A single turn carries every row of the set below to another of its rows. Some are shown first; where does it send the rows asked next?
rasi: [ -6 -20   3  16   1   9   6   8 -21  -6  10   4  30 -10   8   4  -3]
futo: [ 15   1 -16 -10   2  -6  15 -10   7   1 -12  -1   4  15 -24   0  -2]
fabog: [ -3  10  -1  10  -3  14   3 -26  18 -10   5   4  20   1   9  -7 -12]
Fala: [-12 -11  26  -2   3  -4 -16  -2  -1 -31  17  -2  -1   0  11   3   0]
rok: [ -4  11   3  -6   9 -15   3  -7  -3   1 -18  -6 -10  13 -21   4  18]
kanok: [-11  11   0 -11 -11 -12  -3   1 -11  13  21 -10  12 -19  18   9 -12]
gatin: [-10  11   0 -14 -12  -8  -5 -10 -10  10  25  -4  14 -18  11  11 -12]
fales: [ -5  -2   9   0  15  -6  -9   1 -10  -5 -28  14  -9   5  -8  10  21]
zol: [  6  -9   3 -13   9  -4  -5   9 -17   9 -15  31  -5  -3  -6  11   8]
ses: [ -9 -20  -2  22   8  10   7  11 -17  -5   5   3  25 -11   6   0  -5]
rala: [-12   9  -1 -15  -7 -10  -9  -4  -9  11  26  -4   6 -20   9  10 -15]
sego: [ -4   5  -8  10  -1  16  -1 -23  18 -14   1   3  16  -2   7 -10 -16]
tal: [ -3  11  -2   7  -6  12  -2 -21  19 -13  -2   1  15  -3  19  -8 -15]
Bubu: [  6 -12  -2  -9  13  -2  -4  14 -16  10 -16  27  -1  -5   0  18   4]
rer: [-15   6  12  16  13  -5  18   8   5  15  24  -7   0   9  -2   0  -8]
kedur: [-10  -7  23  -7  -1  -9 -13   3   4 -28  17  -7  -6   0  16  -2  -6]
fabov: [ 17  -4 -14 -29  -2  -7  -2  -3  -3   4  -5  20  -2  -2 -10  10  -9]
Kog: [ -5   9   2  -4  12 -18   4  -3   0   1 -15 -13  -9  17 -20  10  13]
pas: [-15  -8  19  -3   4  -4 -20  -4   4 -31  14  -7  -7  -4   9  -1  -4]
Fuvi: [-10   5  16  18   9  -4  21  11   8  12  19  -3   4  11  10  -3  -9]
nik: [ 17  -5 -10 -26  -3  -4   1  -4  -7   3  -8  24  -2  -1 -15   2  -3]
Vak: [ -6  -5   6   0  18  -6 -14   2  -7  -9 -28   8  -8   4  -3  15  17]
zomiv: [-15   7  22  16  12  -5  16   4   6  10  24  -4   3  14   3   2  -4]
vado: [ -4 -20   1  18   0   7   8  11 -15 -13   3  -3  28  -9  13  -3  -4]
fove: [ 12   4 -13 -12   0  -8  14 -10  -1   3 -12   3   1  12 -28  -3   4]

Fuvi goes to tal
rok goes to fove
ses goes to pas
Now these:
fabog goes to gatin
Kog goes to futo

